(in the rows, 128 means zero)
One turn moves each row of this set onto another row. After a few examples, where does it send each row asked below?
Pidev: [ 98 140 148 131 136 150 122 108 118 137 163 157 162 165 134 129 109 133
 119]
Laga: [132 121 122 123 118 139  97 120 124 108 104 123 141 171 134 135  94 144
 120]
vunap: [118 109 111 119  86 131  90 142 133 149 143 125 168 150 152 122 140 129
 151]
Pimit: [ 91 163 151 151 125 121 139 108 115 116 133 143 136 152 121 120 122 146
 121]
vek: [ 97  93 101 131 109 111  91 155 141 125 125 138 150 127 148 115 142 161
 117]
mov: [100 123 110 132  90 109 109 127 158 124 118 133 127 152 151 117 152 114
 150]
pelo: [126 142 124 128 108 133 112 111 131 110 101 113 131 167 133 135 100 136
 131]
bezo: [111 146 121 138 132 102 142  85 107 131 156 139 139 144 144 109 135 166
 123]
misod: [ 95 119 103 131 105 101 116 138 161 136 124 134 119 154 144 126 150 122
 152]
sabo: [116 120 147 142 140 124 121 129  96 114 142 158 147 171 109 122 116 158
 114]
Sem: [109 129 118 128 144 122 126  84 112 139 168 151 155 147 157 112 125 160
 112]
Tadig: [107 116 107 122  95 122  98 152 136 163 146 119 163 143 148 130 139 141
 151]
sogep: [124 115 138 141 149 107 125 121  93 123 150 160 144 168 118 118 125 160
 116]
tun: [ 91 112 100 126 103 100 120 134 165 126 131 138 121 143 144 120 153 128
 142]
Danis: [ 96 163 144 152 132 106 141 102 109 127 139 141 138 143 132 115 130 153
 120]
Fovul: [106 110 102 115  91 120 109 146 142 155 158 120 161 138 144 126 144 142
 149]
maru: [ 95  97 104 138 116 110  83 158 141 129 112 140 145 137 152 118 139 154
 119]
luk: [127 137 125 119 110 150 102 111 130 123 115 115 150 166 143 138  92 135
 128]
Noran: [109  96 110 139 100 112  80 151 132 115 107 138 148 142 149 110 143 148
 124]
moden: [123 115 117 132 147 102 131  95 102 123 158 155 138 158 138 110 132 168
 115]
fabo: [100 137 139 132 147 136 121  98 118 145 169 160 160 158 149 124 117 136
 115]

moden moves to Sem
luk moves to pelo
Now find these:
sogep moves to fabo
Fovul moves to tun
misod moves to maru
Pidev moves to Pimit
vunap moves to mov

One turn moves each row of this set onto another row. After a few examples, where does it send each row asked below?
favub: [122 113 118 114 104 104 139 143 125 161 128 129 149 113 108 115 108 146
 134 127  89 128]
bon: [137 143 120 152 132 157 121 122 127 146 163 163 132 120 148 120 140 137
 127 107 170 138]
Mazif: [129 143 115 147 136 162 129 139 119 163 154 151 127 114 146 108 138 124
 126 102 171 137]
mefid: [127 127 117 112 131 135 107 143 152 127 115 113 151 118 129  91 108 147
  99 159 112 141]
luzu: [130 115 106 117 136 122 107 140 151 128 108 125 147 123 131  97 117 162
 100 148 105 141]
zike: [119 130 124 109 102 127 135 151 139 157 136 105 153 119 105 105  99 132
 129 143  95 134]
rakik: [119 120 123 147 106 135 140 121 139 129 140  92 117 151 127 137  99 157
 113 135 109 115]
Kalo: [123 132 130 107 126 134 110 139 134 132 122 117 154 103 129  90  96 135
 103 161 115 133]
falom: [120 113 120 149 108 126 142 118 134 130 137 102 116 149 128 141 102 163
 114 128 107 113]
ripor: [136 146 123 151 131 162 122 123 127 145 165 159 133 119 147 118 137 133
 127 111 172 138]
Rovu: [136 149 122 151 131 166 120 126 133 144 165 154 133 123 147 116 138 133
 125 114 172 141]
kig: [125 115 106 118 110 118 133 151 154 154 124 111 148 135 107 110 116 153
 127 132  88 141]
ruma: [131 136 105 152 140 158 128 138 127 162 149 153 125 123 147 111 146 135
 125  97 167 141]
lup: [119 112 125 147 106 120 144 116 122 134 138 108 117 140 129 143  98 160
 117 126 108 108]
divi: [127 112 121 112 130 105 115 130 116 136 114 145 150  96 132 102 106 152
 108 141 108 125]
Malav: [138 141 116 154 134 157 121 123 132 145 161 162 131 125 148 120 144 141
 126 107 169 140]
vilet: [119 123 126 109 101 115 138 146 125 161 135 118 153 110 106 110  99 134
 133 135  94 128]
tuzam: [130 107 108 117 135 106 111 133 133 132 107 142 147 112 133 102 117 164
 105 139 104 134]
Ton: [128 146 114 147 136 168 127 141 126 162 155 145 127 119 145 106 138 123
 125 106 172 140]
zil: [130 137 110 150 138 156 129 137 120 164 151 156 125 117 147 111 142 130
 127  98 169 138]
Zopat: [138 147 118 153 133 166 120 126 138 143 163 154 132 128 147 117 141 137
 124 113 171 144]
Kile: [122 125 114 114 106 129 132 154 154 154 130 102 151 132 105 106 108 141
 127 141  92 141]
nel: [138 143 115 154 134 162 120 125 137 144 161 157 130 129 148 119 144 141
 125 109 169 143]
sasev: [130 144 109 149 138 169 126 142 133 160 152 143 126 125 146 106 142 128
 123 105 170 143]
Rit: [125 109 108 118 109 105 136 146 140 157 123 125 147 127 108 115 116 156
 130 126  86 135]
palil: [116 124 135 142 101 133 144 118 122 133 146  96 121 135 126 137  88 146
 116 137 113 107]
papu: [117 125 130 143 103 139 141 121 134 130 145  90 120 144 126 135  92 149
 113 139 112 113]
bam: [117 117 132 143 103 124 145 115 117 134 143 106 119 133 127 141  92 151
 117 130 110 105]
bezep: [131 139 105 151 140 164 126 141 134 160 149 147 124 127 146 108 146 133
 124 101 168 144]
zuz: [124 124 132 107 125 119 114 133 116 136 120 133 154  91 130  96  96 137
 107 152 114 125]

Rovu moves to ripor
divi moves to tuzam
lup moves to falom
Now find these:
Rit moves to kig
Mazif moves to zil

One turn moves each row of this set onto another row. After a few examples, where does it send each row asked below?
niku: [104  90 188 161 127 126 144 114 126 136 112 121 152 162]
firu: [137 117 141 156  89 147 123 110 149 117 124 112  97 118]
bubut: [ 96  74 187 162 123 103 141 135 132 117 134  87 125 132]
kebo: [105  81 190 169  90 125 134 146 147 115 121  85 129 143]
mek: [103  78 180 148 118 104 133 137 123 138 144  88 116 131]
zame: [101  85 187 159 150 125 146 113 159 142 121 101 136 130]
rapa: [138 115 150 155 100 154 130 121 169 111 139 114 100 117]
lodek: [100  77 188 163 105 125 124 143 154 113 119  86 126 118]
kanir: [116 122 141 139 144 140 136  94 166 104 131 106 109 129]
mogu: [138 118 154 165  82 153 135 121 144  98 126 127 116 145]
Kilar: [127 122 128 156 116 146 137  91 133 122 129 105 109 164]
lak: [119 125 150 152 137 142 154 101 171  95 131 104 115 152]
Mav: [ 98  74 186 150 127 107 133 140 131 126 146  94 123 125]
nibid: [124 126 137 124 133 142 125  98 148 120 140 118 108 137]
non: [122 118 138 165 135 149 151  97 164 109 134  96 109 156]
rof: [107  79 185 146 102 129 116 149 153 131 137  92 122 117]
Kud: [129 111 157 165 104 154 133 120 171  89 127 120 111 116]
fop: [113 113 135 161 128 148 129  87 131  91 116 122 127 152]
gaz: [125 132 133 135 115 137 131  93 130 119 127 115 110 158]
ripi: [126 117 134 136 132 158 123 102 144 120 151 123 113 148]
nagu: [108  92 176 152 122 121 131 105 112 153 110 118 142 151]
Guv: [104  88 193 168 138 126 156 116 149 134 117 107 146 154]
Vifi: [108  87 179 143 146 126 133 112 146 161 130 106 129 124]
Soz: [112  93 172 142 129 122 129 107 125 169 122 108 128 138]
pabuk: [121 114 147 154 133 160 141 107 152  95 144 127 129 166]
Timu: [116 126 153 149 128 144 147 104 151  86 129 125 131 167]
Ziso: [112  85 175 150  89 123 115 141 137 143 127  83 114 127]
Lese: [106  82 188 157  86 129 119 148 128 118 125 104 136 144]
lep: [118 126 141 146 117 137 135  92 128  95 114 124 126 163]
nudiz: [ 99  76 185 153 113 106 132 137 111 122 136 104 132 142]
Zam: [131 115 156 177  91 150 143 116 160  88 116 115 113 135]
Pago: [100  77 189 161 114 106 145 141 123 121 138  93 128 148]
Ririv: [100  76 178 152 113 101 128 130 110 131 132  92 122 132]
gaf: [114 111 132 151 144 148 125  88 153 103 128 111 112 126]
Meso: [135 116 146 155  85 150 118 113 136 104 121 130 111 125]
zepa: [105  82 177 153  85 120 109 137 121 126 113  96 127 128]

rapa moves to firu
Pago moves to bubut
Now find these:
Ziso moves to zepa
fop moves to pabuk
niku moves to Guv
Timu moves to lak

One turn moves each row of this set onto another row. After a few examples, where does it send each row asked below?
Rolam: [127 159 123 122  99 132 107 101 132 138 141 131 123 126 160 162]
Noro: [ 99 127 137 159 100 115 108 114 130 125 141 158 117 127 152 136]
tul: [102 114 152 117 109 115 105 125 107 158 107  88 111 139 122 118]
kogum: [ 81 153 103  94 107 145 101 110 120 124 119 119 114 148 125 152]
bep: [ 99 152 129  85 102 132 124  95 134 153 109 108 119 140 147 137]
bifu: [123 106 113 138 102 140 114 102 129 138 162 128 135 127 145 105]
tuko: [102 114 139 181  94 144 114 104 126 129 136 105 124 135 123 107]
zis: [110 135 143 150  74 134  90 123 151 127 131 105 147 140 120 105]
vonob: [130  98 148 147  95 144  88 117 134 134 147 130 125 138 132 108]
zefo: [102 146 113 113 117 138 125  85 129 130 133 140 105 151 156 149]
kap: [102 155 149 107  98 139  98 104 148 148  95 113 115 159 124 142]
Bava: [102 104 122 137 111 103  89 105 133 132 143 107 134 129 122  95]
kuzu: [ 64 129  97 104  91 135 110  93 119 123 137 122 117 130 145 133]
sizop: [102 141 141 117 107 142 119 106 132 159 124 119 113 141 121 182]
mibe: [105 136 168 154  98 123 110  97 145 141 115  98 115 148  98 131]
viso: [ 98 102 122 121  92 119  99  92 128 113 174 130 119 129 116 124]
ladom: [104 141 154 134  78 165 108 120 129 135 122  93 129 143 100 150]
Ras: [ 96 116 106 118 126 129 113  81 108 112 142 116 108 142 136 106]
fizi: [103 122 142 122  75 153  98 123 128 101 111  92 125 162 116 128]
Zifi: [106 124  97  99 114 125 112 102 120 126 166 127 126 129 121 140]
tolu: [ 76 104 147 133 129 110 111  92 119 142 150 106 122 129 128 115]
lik: [120 137 161 136  97 134 123 102 106 101 135 117 108 156 124 103]
Vuser: [ 94 120 151 136  91 109 101 114 162 123 130 122 137 159 144 107]
sorun: [104 146 134  93  71 151 121 102 127 101 147 106 108 129 125 133]
ripar: [110 136 151 173 104 146 103 135 120 127 113 106 117 144 121 130]
dukit: [ 99  92 137 107 104 145 104 107 110 148 140 122 109 104 129 145]
rar: [113 163 156 128 111 119 129 111 129 136 113  94 114 144 107 150]
kizes: [ 86 158 125 125  79 103 106 133 148 135 120 112 118 134 146 140]
roka: [115 122 131 116  97 127  94 122 120 140 121  96 120 129 109 179]
Saka: [ 97 142 130 126 114 158 122  81  98 118 151 111 113 130 151 120]

Zifi moves to bifu
lik moves to tul
Now find these:
ripar moves to rar
Rolam moves to Saka
Ras moves to Bava

One turn moves each row of this set onto another row. After a few examples, where does it send each row asked below?
lano: [105 135 136 142 127 123 153 125 129 127 139 122  90]
Piz: [123 133  81 102 145 124 173 121 123 135 133 128 103]
fotol: [118 134  93 155 169 113  92 118 129 129 119 120  99]
tisi: [144 137 106 155 146 109 108 115 132 121 127 131  75]
boret: [141 131 109 104 140 146 119 108 128 172 158 128 118]
nabo: [117 137 135 129 153 127 107 128 109 155 142 132 138]
Faf: [ 93 131 115  93 146 122 144 109 117 135 151 107  98]
reren: [143 152  99 143 140 146 116 118 129 137 147 148  70]
sugub: [120 131 101  93 144 118 125 101 108 161 171 124  99]
dep: [ 97 153 119 101 143 112 145 136 114 133 133  98 102]
kunik: [119 141 108 105 138 134 135 107 102 176 151 121 123]
liso: [ 91 144  84 129 142 100 107 112 120 164 129 127  83]
femom: [151 139  82 127 138 139 124 112 148 158 153 147  99]
gubol: [135 147  93 131 115 152 124 122 126 158 138 150  89]
Rubu: [121 163  98 113 151 140 125 158 107 152 136 151  87]
rire: [121 118  99 140 183 113 125 138 116 117 125 115 119]
kuz: [113 134 109  79 154 118 139 145 121 121 135 115 102]
Kurek: [131 114 115 109 112 112 117  96 120 140 143 131 106]
Rusa: [115 134  95 148 167 120 128 163 125 134 124 101 113]
Batog: [117 160  93 131 148 105 106 140 139 106 144 136  93]
vas: [133 118  93 140 146 121 145 142 139 176 122 108 102]
lufa: [153 119  96 145 147 137 118 141 115 140 166 144 108]
Gevu: [124 126  99 115 174 123 140 156 122 130 116  98  96]
midov: [121 134  99 166 136 116  92 124 119 141 129 125  86]
furi: [135 141  91 117 175  86 121 128 107 148 131 102 111]

furi moves to Kurek
Rubu moves to vas
Now find these:
sugub moves to tisi
Rusa moves to kunik
fotol moves to Faf

One turn moves each row of this set onto another row. After a few examples, where does it send each row asked below?
defo: [105 147 104  70 127 117 133 137 122 126 147 120 108 115 146 108 113 119
 121 140 121 134 106 105  93  96  97  81 130 115 111 100 153]
Bik: [ 95  96 113 154 103 101 103 141 127 156 120 108 137 126  87 113 144 140
 108 100  95 159 117 101 109 107 146 134 122 125 106 125 161]
debo: [ 93 101 114 154 104  96  99 141 129 155 111 107 128 118  94 118 133 136
  97 105  88 149 114  99 128 103 134 129 119 120 107 130 156]
Kopan: [101  92 117 148 108 102  91 146 121 161 121  94 136 130  99 120 141 128
 122 109  85 149 126  99 120 118 134 137 119 124 101 129 157]
seb: [102  94 116 165 104 101 110 142 127 155 120 109 131 133  94 118 140 132
 118  95  95 159 118 100 117 102 137 134 127 127 111 119 163]
nuzu: [ 95  95 118 156 112  99 101 138 127 158 125  97 135 128  91 115 144 130
 120  99  94 150 114 104 118 108 139 136 122 134 108 126 163]
teg: [103 128  73  73 124 148 100 137 112 140 153 149 111 113 146 103 162 141
 128 114 117 126  91 119  74  96 120 103 119 144 133  89 151]
fite: [118 115  73  74 114 136  99 129 134 130 146 147 119 116 162 111 159 123
 110 132 116 117 109 110  76 106 111 113 127 160 132  87 165]
lelar: [107 133  95  83 133 120 112 150 119 106 154 136 112 116 165 111 116 120
 112 111 109 126  95 106  91  94  92  86 150 127 123  98 165]
pabof: [100  94 111 149  99 105  92 151 121 158 112 104 135 126  98 120 138 136
 107 111  86 154 128  98 118 115 139 137 116 113 101 129 154]
Legiz: [108 136  87  81 101 157 125 152 108 133 140 111 120 117 162 118 134 117
 127 134 138 135 112 135 100 110 114 116  97 114 124  87 146]
kisoz: [125 131  87  77 120 115 115 144 148 114 153 135 120 118 159 106 129 109
 115 139 118 117 108  93  84 100 101  95 143 134 123  97 165]
Gover: [116 132  91  78  97 147 111 172 115 111 147 136 107 117 164 110 125 112
 127 127 130 123 117 125  97 106 117 110 115 108 135  87 157]
Femal: [103 114  81  80 124 146  98 138 102 122 154 147 119 121 165 113 152 136
 116 103 112 133 101 124  71 105 111 108 135 152 129  85 169]
rol: [110 145  88  72 133 122 110 150 127 125 151 138 104 110 149 102 125 125
 124 127 109 118  91  98  93  89  99  80 135 115 123 105 146]
kenu: [116 125  82  90 109 153 105 172 107 109 148 123 126 121 182 121 128 113
 121 113 122 128 108 127  99 110 104 116 123 116 128  89 156]
Naz: [108  88 115 154 104 102  95 147 119 160 114 110 129 135 102 124 138 134
 118 107  81 157 131  94 116 113 131 133 125 120 102 123 158]
Loro: [ 96  98 114 156 107  97 106 145 124 159 124 107 134 121  91 116 133 129
 122  97  94 153 117 101 111 104 143 144 124 124 105 128 146]
tusi: [119 138  76  81 108 157 107 174 115 127 150 124 121 117 162 109 138 118
 138 126 127 124 102 119  96 105 115 111 110 103 129  93 139]
fizab: [ 99  94 113 148 107  97  94 145 119 163 119 110 131 121  96 121 132 131
 120 106  82 150 126  96 112 110 136 143 123 122 100 132 142]
Gugu: [103 120  86  70 109 146 102 141 108 125 149 158 101 115 151 106 151 133
 121 118 121 126 111 127  74 102 124 108 120 144 138  82 166]
doko: [ 93  97 111 155 106  97  99 140 122 162 116 110 127 114  97 121 132 130
 112  99  87 145 115 103 123 103 137 144 118 128 108 131 141]
keda: [107 135 101  68 120 119 112 148 122 112 150 151  93 112 149 103 120 121
 118 127 114 121 108 107  87  93 106  84 138 123 129  95 164]
kose: [100  93 113 162 103 100  99 139 125 159 108 111 121 124 104 125 135 132
 105 101  84 149 119 102 133 103 127 132 120 126 111 123 156]
tefif: [ 95 126  88  65 123 141 114 114 104 147 144 139 108 115 144 111 153 142
 118 129 117 137 107 123  72 104 114 100 115 152 120  87 157]
gud: [ 94  97 117 153 111  96  94 138 127 160 116  96 127 121  99 121 136 128
 110 105  86 141 115 102 132 109 129 132 118 130 108 131 156]
keke: [128 127  75  88 100 145 113 157 141 116 147 126 129 117 172 113 140 103
 118 134 135 117 110 117  96 108 112 121 118 131 135  87 158]

tusi moves to rol
Bik moves to pabof
Now find these:
Femal moves to kenu
doko moves to Loro
seb moves to Naz
Kopan moves to gud
defo moves to tefif
kisoz moves to fite
keda moves to Gugu

